array([[146, 146, 121, 136, 150],
       [133, 143, 124, 132, 134],
       [119, 141, 113, 133, 132]]) 141

array([[123, 120, 118, 145, 138, 133, 148],
       [132, 132, 140, 112, 131, 121, 109],
       [105, 106, 107, 120, 135, 135, 148]]) 106

array([[147, 133, 136, 138],
       [107, 144, 114, 103],
       [152, 114, 148, 142]]) 114

array([[137, 113, 140, 132, 133, 131, 131],
       [130, 137, 122, 127, 101, 139, 141],
       [116, 136, 144, 122, 116, 113, 126]]) 136

array([[109, 127, 124, 154, 129],
       [138, 156, 141, 128, 149],
       [130, 126, 129, 146, 147]]) 126

array([[129, 111, 148, 100, 101, 119],
       [135, 107, 149, 102, 112, 121],
       [139, 155, 115, 132, 102, 100]]) 155
---
array([111, 121,  99, 146, 107, 154]) => 121

array([[147, 151, 110, 136],
       [139, 137, 128, 113],
       [120, 122, 140, 136]]) => 122

array([[125, 131, 129, 115,  98, 136],
       [116, 133, 129, 107, 112, 139]]) => 133

array([149, 130, 143, 133, 135, 134, 122]) => 130

array([109, 158, 123, 143, 146, 101, 111]) => 158

array([152, 125, 126, 153]) => 125
---
[106 151 135 152 145] >> 106
[136 106 114 127 127] >> 136
[118 150 121 106 144] >> 118
[141 124 144 152 119] >> 141
[139 142 151 113 139] >> 139
[118 114 134 140 103] >> 118
[131 120  98 128 156] >> 131
[141 100 131 128 127] >> 141
[124 123 102 114 147] >> 124
---
[151 155 156 134 133] | 151
[114 105 129 134 155] | 129
[107 137 101 103 125] | 107
[122 151 110 135 127] | 127
[144 135 123 104 111] | 123
[155 112 111 125 123] | 123
[152 120 108 136 141] | 136
[126 131 128 129 106] | 128
[108 144 151 124 126] | 126
---
[135 117 136 121 130 105] Answer: 136

[[143 137 118 100 111 137 112]
 [148 140 135 114 109 136 118]
 [ 99 119 125 112 118 138 119]] Answer: 118

[156 114 135 129 128 140] Answer: 135

[123 124 120 101 128] Answer: 120

[135 129 127 105] Answer: 127

[108 152 153 128] Answer: 153

[[113 133 108 136 103]
 [127 130 114 129 115]] Answer: 108
---
array([138, 128, 124, 100, 114, 132, 144]) >> 128
array([128, 153, 115, 121]) >> 153
array([135, 135, 116, 126, 112, 116, 106]) >> 135
array([122, 129, 123, 155, 134]) >> 129
array([153, 121, 125, 115]) >> 121
array([104, 119, 145, 110]) >> 119
---
[[136 107 120 124]
 [120 131 136 114]
 [119 140 138 117]] --> 114

[[121 154 136 123 117 117]
 [128 116 114 130 120 117]
 [122 157 138 123 115 116]] --> 117

[[119 127 123 131 127 133 128]
 [136 127 132 128 130 121 130]
 [123 123 106 145 128 127 130]] --> 130

[[146 119 134 137 150]
 [111 134 128 133 134]
 [115 134 156 130 138]] --> 134

[[114 144 127 137 129 133 126]
 [123 120 127 123 118 134 140]
 [156 149 130 131 119 157 121]] --> 140

[[138 156 140 125 128 118 116]
 [132 130 121 109 114 131 147]
 [146 134 134 137 135 128 116]] --> 147

[[131 105 116 105]
 [112 121 146 121]
 [111 120 147 120]] --> 121
---
[[126 126 128 130]
 [131 154 144 123]
 [130 109 117 129]]
117

[[156 104 124 156 139]
 [141 143 132 141 138]
 [116 156 142 116 121]]
142

[[139 125 127 129]
 [109 158 117 110]
 [135 112 141 126]]
141

[[138 139 112 104]
 [125 132 131 136]
 [124 121 134 136]]
134

[[117 134 133 137 124 118 126]
 [117 135 129 138 127 120 126]
 [106 135 132 140 127 120 128]]
132

[[104 119 110 119]
 [123 124 115 126]
 [135 150 118 115]]
118

[[140 114 131 131 128]
 [143 109 138 120 120]
 [113 157 103 132 148]]
103

[[119 134 105 153 127]
 [125 146 131 128 120]
 [117 102 124 131 122]]
124

[[144 109 108 141 136 134 136]
 [143 110 106 141 137 134 136]
 [147 108 112 141 133 135 137]]
112
---
[[112 133 144 111 141 124 119]
 [147 139 117 153 106 132 144]] | 132

[148 130 123 145  98] | 145

[[124 135 111 125 133 111 136]
 [111 136 101 124 132 114 138]
 [125 134 112 121 133 111 138]] | 111

[[121 127 102 136 101]
 [109 141 138 123 148]
 [130 132 156 131 132]] | 131

[106 124 122 123 118 132] | 118

[121 140 113 121 105 132 135] | 132

[107 139 132 115 136 141] | 136

[[128 139 148 119 152 144]
 [134 134 147 120 133 148]
 [133 132 127 115 127 151]] | 127

[[124 111 128 116 125]
 [120 123 126 129 121]
 [121 135 124 144 106]] | 144
